Rows are one point carried round by a steady rotation, each followed by how many ticks it has turned.
The counts run from 0 to 242.
[-0.81 -1.26  0.85 -2.60  0.59  2.06  2.27  0.36  3.39  2.42  0.57 -0.97
 -2.03  1.21 -3.34  2.68  0.78  0.17 -2.09 -0.49  1.21  1.60  0.72 -1.05
 -1.89 -1.76  2.40  2.17 -1.80 -0.83 -2.29 -1.93  1.25 -1.49  0.46 -0.15
  2.70  1.00 -0.89  1.52 -3.18  1.01 -3.05 -0.11  0.20 -1.83  1.43  0.11
 -0.96 -0.04  0.82 -0.53 -0.24  0.32  0.54 -0.85  1.33  1.02  1.97] => 2
[-2.49  0.60  2.85  2.94 -0.88 -0.46  2.30 -1.03  1.95 -0.36  0.45 -2.09
  1.43  0.69  2.86  0.57 -1.91 -2.44  0.29  1.31  1.01 -0.58  0.18 -1.79
  1.60  1.58  2.43  2.54  1.30 -1.50  0.82  0.83  1.65 -0.67  0.58 -0.67
 -0.37  1.95 -2.86 -0.20 -1.02  1.65 -0.14  1.48 -2.62  2.04  1.26 -1.69
  1.65  1.24  0.55  3.31  0.74  0.17 -0.01 -0.37 -0.40 -2.65  2.72] => 47
[-1.61 -0.23  1.73  2.14 -1.27 -2.00  0.65 -0.42  3.81 -0.34  0.93 -2.43
  2.33  1.75  2.33 -0.81 -2.97  0.62 -0.05  0.18 -0.31  0.57  0.48 -0.43
  0.94  2.38  2.16  0.16  0.64  0.52  2.28  0.34 -0.17  0.00 -1.57 -0.10
  1.52  2.29 -1.17 -0.65 -2.29  2.18 -0.82  0.07  0.18  0.60  0.51 -1.90
  3.81 -0.91  0.48  3.85 -0.09 -2.38 -1.21 -0.95  1.25 -1.36  2.60] => 167
[-3.98  2.05  1.32  3.46  0.30 -0.56  0.93 -0.65  3.58  1.37  1.06 -3.19
  0.57  1.68 -2.13  0.99 -0.85 -0.88 -0.38  0.91  1.47 -1.33 -1.57  1.00
  2.29  0.36  3.18  1.21  0.95 -0.43  0.88  1.80  1.13  0.85  1.22  0.95
  2.35  2.04 -1.63  1.02 -1.00  1.06 -0.84 -0.26  1.30  1.80  0.53 -3.62
  0.40  1.73  2.26  2.85 -0.03 -0.01  1.27  1.24  1.23 -3.06 -0.23] => 45
[ 1.12 -0.62  2.59 -0.84 -1.62 -1.46  1.67 -2.35  1.95  0.27 -1.19  0.13
 -1.97  2.47  2.02 -0.18 -2.38  1.77 -0.96 -0.70 -0.95  0.88 -2.64  1.55
  1.63  0.41 -1.28 -0.17 -1.45  0.33  1.08  0.49  1.51 -3.36 -1.69  2.89
 -4.33 -2.05 -0.37  0.73 -2.36 -0.77 -1.10  2.81  0.53  0.42  0.37 -2.02
  0.79 -0.26  1.59 -1.08 -0.61 -2.45 -1.92 -2.17  0.74  1.49 -0.03] => 210
[-1.31 -0.43  0.49  0.27 -2.16  1.22 -0.20 -0.72  3.31  0.57  0.29 -0.72
  1.05 -0.96  1.84  1.58 -0.02  2.19  1.20  1.21 -0.72 -0.57  1.79  2.33
  0.28 -0.81  0.58  2.00  2.79  0.24 -0.67  1.30  1.22 -1.38 -2.90  0.14
 -0.56 -1.50 -2.40  0.55  2.45  1.05 -0.46  2.24 -1.29  1.65 -3.02 -2.23
  1.46  1.19  2.36  0.95 -3.04 -0.96  1.17 -2.84 -1.25 -2.86  2.35] => 185
[-3.05 -1.13  1.25  1.32 -0.76 -0.22 -1.62 -0.15  1.84 -1.19  0.93 -1.94
  3.19  0.71  1.17  1.08  0.64 -0.76  0.58  0.21 -0.85 -1.35  3.69 -0.68
  1.27  0.94  1.60  3.37 -0.93 -0.58 -0.02  0.49  1.91 -0.91 -1.86 -2.45
  5.23  1.31 -2.65 -0.46  1.00  0.40 -0.28  0.85 -1.83 -1.32 -0.51  0.94
  2.20  1.03 -1.12  2.64 -0.87  0.35 -0.31 -1.46  0.89 -1.95  3.27] => 163
[-1.93  1.61  3.41 -0.53 -0.58  0.09  0.72 -2.48  2.44 -1.28 -0.14 -1.17
  2.59 -0.34  4.03  0.02 -1.91 -2.76 -1.33  0.07 -1.61  0.17 -1.70 -1.40
  0.60  0.16 -1.58  2.15 -0.23  0.32  0.54  0.15  1.40 -3.70 -1.49  2.89
  0.74  1.60 -3.89  2.83 -1.65 -0.08  1.87  0.33 -1.53  0.92  1.12 -0.64
  1.47  1.69  0.28  1.01  0.72 -0.91 -1.80 -0.17  0.02 -0.46  0.74] => 200
[-1.37 -1.11  0.61  1.84 -1.04  0.56 -0.90  0.02  2.79  1.27  2.50 -0.58
 -0.03  2.42  0.65  3.09  1.86  2.01  1.59 -0.08  0.48 -0.45  3.04  2.09
  2.55  0.48  2.79  1.50 -1.26 -0.91 -0.42  2.54  2.85  1.00 -2.07 -2.51
  1.13 -1.08  0.12 -2.51  2.06  1.36 -1.66  0.04  1.23 -0.56 -0.36 -1.27
 -0.30  1.00  1.82  0.64 -2.88 -0.25 -0.16 -1.68  0.55 -1.90  3.47] => 27
[-1.88  0.28  1.30  2.39 -1.38 -1.51  0.10 -0.36  3.72 -1.40  1.75 -3.50
  2.47  2.45  3.05 -0.34 -1.76  0.66  0.03  0.32  0.11  0.40  2.69  0.44
  1.30  2.77  1.61  0.83  1.33  0.85  2.61  1.75  0.56  0.91 -1.24 -1.57
  1.44  1.77 -1.00 -1.40  0.20  1.88  0.00 -0.48 -1.04  0.88 -1.94 -1.35
  2.53 -1.05  0.54  3.54  0.48 -1.24 -0.56 -1.76  0.56 -2.30  2.99] => 168
[ 1.48 -1.12  1.79 -1.52 -1.73  0.05  3.67 -0.46  2.66  2.63 -0.74 -0.92
 -3.01  1.58 -0.75  0.45 -0.54  2.22 -1.81 -0.35  0.56 -0.19 -3.89  2.69
  0.75 -1.24  0.50  1.87  0.22 -0.19 -0.74  1.30  1.13 -1.83 -0.63  2.68
 -3.29 -2.49  0.77  1.46 -0.27 -0.17 -2.29  1.42 -0.81  0.68 -1.02 -2.50
 -1.20 -0.53  3.00  0.70 -1.71 -1.20  0.89 -0.46 -0.26 -0.64 -0.95] => 89
[-2.77  0.20  1.25  0.05  0.05 -0.13  1.44 -0.87  2.02  0.89  1.53 -2.76
  0.73  1.91 -0.18  1.12  0.32  0.59 -1.88  1.11 -0.69 -0.47  1.28 -1.32
 -1.08  0.71  3.66  1.22 -1.29 -0.90 -1.52  0.05  0.78 -0.69 -1.38 -0.55
  4.56  2.55 -2.25  0.45 -2.88  1.25 -1.25  0.25  1.06 -1.04  1.57 -0.72
  3.46  2.03 -0.44  3.74 -0.63 -0.43  0.22 -1.24  2.19 -0.24  1.08] => 161
[ 0.53 -2.93  1.50 -2.38 -1.87 -0.35  0.22 -1.22  0.56  0.95 -1.86 -0.61
 -0.41 -0.07 -1.71  0.84  0.44  1.58 -1.07 -0.83  0.58  0.90  0.43  2.55
  0.79 -1.87 -2.04  2.78  0.00  0.56 -0.53  0.41  1.82 -2.94 -0.27  2.46
 -0.57 -2.86  0.37  2.33  1.85 -1.89 -1.64  3.50 -1.91 -0.01 -3.25 -0.03
 -1.92 -1.13  1.49 -2.45 -0.01  0.59  0.87 -1.90  0.01 -1.22 -0.33] => 93
[ 0.50 -0.70  3.05 -0.13 -1.71 -0.71  0.74 -2.63  1.03 -0.62 -0.02 -0.88
  0.94  1.67  4.28 -0.66 -1.07 -0.71 -0.53  0.55 -1.43 -0.21  0.12  1.20
  3.59  1.04 -1.40  3.43 -0.50 -0.65  1.11  2.25  3.97 -2.41 -1.71  0.33
 -3.12 -2.20  0.62 -0.04  3.32 -0.95  0.43  1.61 -2.86  0.52 -1.45  0.08
 -1.73  0.92  1.17  0.14  0.60 -1.30 -1.44 -0.61 -0.40 -1.05  1.06] => 207
[-2.16 -0.86  1.46  1.86  0.71  1.25  1.08  0.27  3.07  2.70  1.18 -1.00
 -2.01  2.38 -1.24  1.65  0.40 -2.35 -0.35 -0.19  2.45  0.72 -1.10 -1.46
  2.31  0.49  3.61  2.61 -1.02 -2.27  0.49  0.74  2.66  0.56  0.65  0.29
  0.36  1.94  0.39 -1.61 -3.36  0.91 -2.33  0.17  0.74 -0.68  3.59 -1.31
 -1.67  0.81  1.86  0.51  0.69 -0.21  0.56  0.18  0.48 -0.60  3.10] => 144
[ 1.09 -1.08  2.41 -0.41 -3.31  0.87  0.61 -0.31  2.90 -1.24 -1.04  1.26
 -0.63  0.06  3.87  0.79 -0.98  0.34 -0.72 -0.47 -0.26  0.00 -1.59  0.89
  1.37 -1.19 -2.80  3.28  1.31  0.59  0.36  0.44  1.93 -2.73 -1.61  1.39
 -3.36 -2.41 -1.40  1.01  2.09  1.61  1.01  0.82 -2.33  1.10 -0.27 -0.90
 -0.44 -1.11  1.64 -0.40 -1.82 -1.32 -0.53 -1.44 -1.27 -0.97  3.70] => 86
[-2.71 -3.67  0.39  1.62  0.47  0.67 -2.37  0.01  2.69  1.76  0.65 -0.09
 -0.39  0.40 -0.84  1.64 -0.46  0.73  2.62 -0.83  2.66  0.73  0.97  1.31
  3.57  1.37  1.27  1.79  0.42 -1.19  2.24  1.55  1.81  1.89 -1.55  0.09
  0.29 -0.45  2.29 -1.91 -0.60 -0.50 -2.48  2.09  1.97 -0.84  0.29 -2.42
 -1.13 -0.18  2.73 -2.01 -0.85 -0.55 -0.44 -1.93 -0.45 -1.79  3.13] => 148
[-1.23  1.77  1.53  0.73 -2.35  0.33  1.17 -1.41  1.05 -1.69 -0.03 -1.03
  0.39  3.54  1.07  0.47  1.66 -1.18 -2.60  0.55 -0.13 -1.10 -1.17  1.50
  3.20 -1.22 -2.02  2.93 -1.07  0.30 -0.15  2.38  3.55 -2.69  0.12  1.91
 -1.67 -2.37 -0.83  1.54  3.65 -0.50  0.70 -0.60 -0.90  0.69 -0.60 -1.35
 -3.54  0.20  1.58 -0.40 -0.83  0.40  0.95  0.14 -0.16 -2.54 -0.27] => 82
[-1.39 -3.80  0.13 -1.10 -0.63 -0.90 -2.03  0.92  3.44 -0.72  0.22 -1.45
  1.34  0.90 -2.71  1.30 -1.96  2.28  0.72 -2.36  2.85  1.45  3.19  2.06
  0.20 -0.95 -0.47  2.32  0.22  1.40  1.55 -0.20  0.47  0.83  0.07  0.53
  3.03 -0.47  1.82 -0.96  0.52  0.97 -2.38 -0.20 -0.43 -0.88 -3.65  0.14
  0.13 -3.92  0.45 -0.42  0.81  0.26 -0.19 -0.43  1.06 -0.56  2.48] => 131
[ 1.21  0.13  1.41 -2.53 -1.70  0.30  1.40 -2.35  0.51 -0.74  0.51 -1.69
  0.20  2.81  1.02  0.54  0.81  3.37 -2.21 -0.13 -0.88  1.08  1.50  3.82
  1.15 -0.64 -1.47 -0.16 -1.44 -0.12 -0.65  2.29  2.78 -2.62 -1.93  0.97
 -2.44 -3.85 -0.02  0.91  3.49 -0.89 -0.28  0.87 -0.30  0.24 -3.21 -1.39
 -2.71  0.12  1.94 -1.79 -0.80 -0.51 -0.26 -2.15  0.61 -0.69 -0.52] => 213
[-1.72 -0.12  1.13  0.49 -0.37 -1.88  1.59 -0.86  2.66  0.77  0.39 -2.68
 -0.34  1.87 -1.66  1.23 -1.11  3.66 -0.69 -0.07  0.70  1.51  2.01  0.16
 -2.45  0.86  2.97 -2.57 -1.10  0.51 -0.61 -0.55 -0.92 -0.87 -1.07  0.19
  1.95  0.95 -1.65  0.46 -2.91  2.15 -3.47  1.93  1.67  0.22 -0.25 -2.76
  3.62 -0.99  0.03  2.18 -0.18 -0.51  0.16 -2.67  2.75 -0.71  1.36] => 35
[ 0.10 -4.47  1.81 -1.37 -1.66 -1.45  0.63  1.54  3.22  0.42 -0.23 -0.22
  0.28  0.30 -0.22  0.70 -2.60  1.31 -0.36 -2.19  1.19  1.24  1.51 -0.55
 -1.29 -0.55  0.93  2.66 -0.99  0.37 -0.48 -1.99  0.10 -1.06  0.38 -0.38
  2.48  0.74  0.66  0.07 -1.92  1.95 -2.07  1.52 -2.70 -1.08 -0.05  1.12
  2.26 -3.15 -1.61  0.74  0.09 -0.63 -1.37 -1.07  0.88  1.13  4.34] => 129
[ 0.15 -1.71  1.42 -1.72 -1.91 -0.01  1.25  0.32  1.94  0.21  0.22 -1.63
  0.99  0.12 -0.96  0.77 -0.96  1.24 -1.52 -1.07  0.52 -1.11 -0.46  2.11
  0.45 -2.48 -0.66  6.22 -0.54  0.32 -0.80  0.19  2.61 -2.35  0.62  1.18
  2.30 -1.27  0.24  2.52  3.37 -0.33 -0.08 -0.55 -4.41 -0.47 -3.67  0.65
 -1.14 -0.85 -0.17  1.59 -0.07  1.40  0.69  1.30  0.42 -1.73  0.10] => 224
[-0.05  3.53  2.50 -0.70 -2.28  0.43  3.22 -2.16  2.61 -2.41  0.27 -1.57
  0.67  3.34  4.01  0.00 -0.43 -0.78 -3.22  0.17 -0.56  0.51 -0.86  0.50
  0.50  0.22 -2.00 -0.10 -0.32  0.90 -0.90  1.10  2.08 -3.57 -0.33  1.84
 -1.83 -0.03 -2.98  1.50  1.05  2.28  1.77 -1.76 -1.16  1.80  0.07 -2.00
 -0.51 -0.70  1.46  1.07  0.01 -0.86 -0.12 -0.07 -0.12 -0.81  1.12] => 80
[-5.43 -0.01  1.40  2.87  0.01 -2.31 -0.77 -0.24  1.16  0.17 -0.09 -2.43
  1.33  1.87 -4.71  1.59  1.24  0.51 -0.56  0.54  0.75 -0.93  2.06 -0.94
  0.69 -0.74  1.01  0.08 -1.67  0.16  0.00 -0.14  1.14 -1.45  0.29  0.25
  4.46  0.98 -1.86  2.10 -0.61  0.02 -2.17  2.71  1.11 -0.19 -0.29 -1.32
  0.51  0.91 -0.46  0.83  0.65  1.42  1.43 -0.72  2.53 -2.87 -0.32] => 39
[ 1.85  0.50  1.48 -3.33 -1.86  0.80  3.09 -0.21  3.60 -0.37 -0.01 -1.92
 -0.06  0.65  1.47  0.93 -2.03  2.05 -2.82 -1.26 -0.12  0.11 -0.73  1.70
 -2.65 -2.41  0.28  3.21 -0.98  0.91 -2.68 -0.82  0.67 -3.15  0.33  1.29
  1.19 -0.69 -2.01  1.90  0.47  2.18  0.10 -1.72 -3.09  0.83 -1.38 -0.03
  1.27 -0.67  0.30  2.61 -0.54 -0.68 -0.07  0.81  0.68  0.13  0.94] => 222
[ 2.09 -0.48  2.73 -2.41 -2.59 -0.69  2.14 -2.96  2.23 -0.84 -0.71 -0.05
 -0.68  2.04  4.39  0.11 -1.98  1.77 -1.46 -0.25 -1.43  1.95 -0.30  1.27
  0.23  0.68 -1.46 -0.85 -0.48  0.49  0.29  1.06  1.02 -3.54 -2.06  1.75
 -4.11 -2.26 -1.54  0.93 -0.48  0.41 -0.45  2.17 -0.59  1.00 -0.39 -1.39
  1.04 -0.79  1.36 -0.43 -0.68 -2.89 -2.51 -2.27  0.28  1.32  1.02] => 211
[-0.35  1.66  2.57  0.19 -0.61 -0.01  1.95 -1.91  2.94  1.33  0.57 -2.55
 -0.20  2.22  1.66 -1.17 -1.70 -0.41 -1.91  0.17 -1.14 -1.03 -4.49  2.21
  3.54  0.61  1.14  2.49 -1.02 -0.34  1.16  2.05  2.19 -1.46 -1.02  2.98
 -1.99 -0.50 -0.77  1.46 -0.97 -1.00  0.12 -0.66  0.33  0.69  0.40 -2.18
 -0.19  2.11  2.94  2.30 -0.52 -1.83 -0.75  0.63  0.65 -1.07 -1.68] => 204
[-1.20 -0.63  1.08 -0.49 -1.25  0.06 -0.20 -1.73  0.49  0.17  0.31 -2.49
  1.97 -0.47  2.42  1.21  1.55  1.15 -0.12  0.30 -1.71 -1.99  1.90  1.98
  0.65 -0.30  0.14  4.16 -0.47 -0.89 -2.02  1.02  2.53 -2.40 -3.00  0.02
  2.55 -1.52 -2.00  1.77  2.42 -1.49  0.40  1.90 -1.88  0.19 -2.73  0.06
  0.83  2.62  0.32  1.99 -2.28 -0.25  0.96 -1.59 -0.27 -2.68  0.60] => 65
[-1.41 -0.34  2.22 -2.16  0.72  1.02  0.65 -1.24  3.64  0.24 -0.32  0.41
 -2.27  1.65 -0.83  1.86 -1.99 -1.47 -1.59 -2.29  2.92  1.56 -3.12  0.37
  1.04 -1.38 -0.94  1.21 -1.20 -0.02  0.73  0.07  1.44 -2.06  0.57  4.23
 -1.59  0.56 -0.49  1.40 -2.99  0.38 -0.26 -0.94  1.51 -0.01  2.69 -1.47
 -2.88 -1.06  2.35 -3.08  0.04 -0.30 -1.22  0.23  0.26  0.56  0.93] => 237
[-3.54 -0.99  1.78  2.59 -1.76 -0.28  1.22 -0.48  2.61  0.94 -1.21  0.23
 -1.05  0.46 -1.14  1.24  1.04  0.16  0.32  1.18 -0.79 -2.06 -2.01 -0.08
  1.75 -1.18  0.33  1.47  0.08 -0.56 -0.69  0.35  2.06 -2.62 -2.14  1.69
 -0.25 -1.13 -2.89  1.65 -0.82  0.25 -2.06  4.41  0.88  0.13  2.20 -2.65
  0.97  2.71  1.97 -0.14 -2.86 -0.59  1.60 -1.34  0.30 -1.77  0.69] => 182
[-1.87  1.91  1.67  0.57  0.14  0.10 -0.14 -1.92  3.26  1.01  1.07 -1.85
  1.04  1.92  0.97 -0.60 -1.29 -0.39 -1.30 -0.12 -0.37 -0.96 -2.68  2.25
  3.95  0.08 -0.12  3.17 -0.39  0.40  1.97  2.67  2.25 -0.75 -1.13  3.42
 -0.46 -0.61 -1.03  1.72  0.99 -1.81  0.52 -1.17  0.86  0.61 -1.64 -2.17
 -1.09  2.09  3.67  1.07 -1.18 -1.50 -0.85  1.33  0.28 -1.88 -1.66] => 203
[-3.18 -1.41  1.67 -0.23 -0.36 -0.09 -0.86 -0.33  1.47 -1.20  0.86 -1.93
  1.65  2.10 -1.67  1.38  0.49 -1.28 -1.71 -1.15  3.50  2.31  4.71 -0.96
  0.70  0.12 -0.37  1.76 -1.03 -0.21  0.73  0.18  2.35 -0.47  2.07 -0.16
  3.28  1.40  0.12 -0.11  0.37  0.90 -0.84 -0.57 -1.58 -0.60 -1.11  0.53
 -1.72 -2.98 -0.40 -1.13  3.57  1.57 -0.24 -0.31  1.04 -1.29  3.21] => 136
[-2.31  2.59  2.20 -1.11  0.26  0.66  1.07 -2.85  0.96 -1.14  0.30 -4.07
  3.52  1.44  2.17  0.48 -0.06 -0.07 -2.00  1.06 -0.40  1.50  3.62  1.62
 -0.69  0.70 -0.76  0.91  1.20  0.69 -0.03  1.43  1.86 -2.21 -0.75  1.50
  1.45  0.32 -3.89  2.47  2.24 -1.58  0.91 -0.27 -1.73  1.75 -4.24 -0.92
  0.03  1.54  1.09  0.71  2.05 -0.08  0.33 -0.95  0.20 -2.15 -0.89] => 196
[-0.88 -0.58  0.57  1.14 -1.05  1.97 -0.70 -0.48  3.29 -0.09  2.35  0.55
  0.50  2.15  2.96  3.02  0.29  1.31  0.93 -0.15  0.62  0.62  3.36  1.38
  1.46  0.83  1.86  1.07 -0.31 -0.80 -0.27  1.58  2.03  0.30 -2.18 -2.69
  0.59 -1.05 -1.37 -2.83  0.52  2.43 -0.35 -0.41  0.70 -0.21  0.50 -1.10
  0.53  0.47  1.12  0.85 -3.09 -1.25 -1.20 -2.09  0.17 -0.62  5.08] => 26
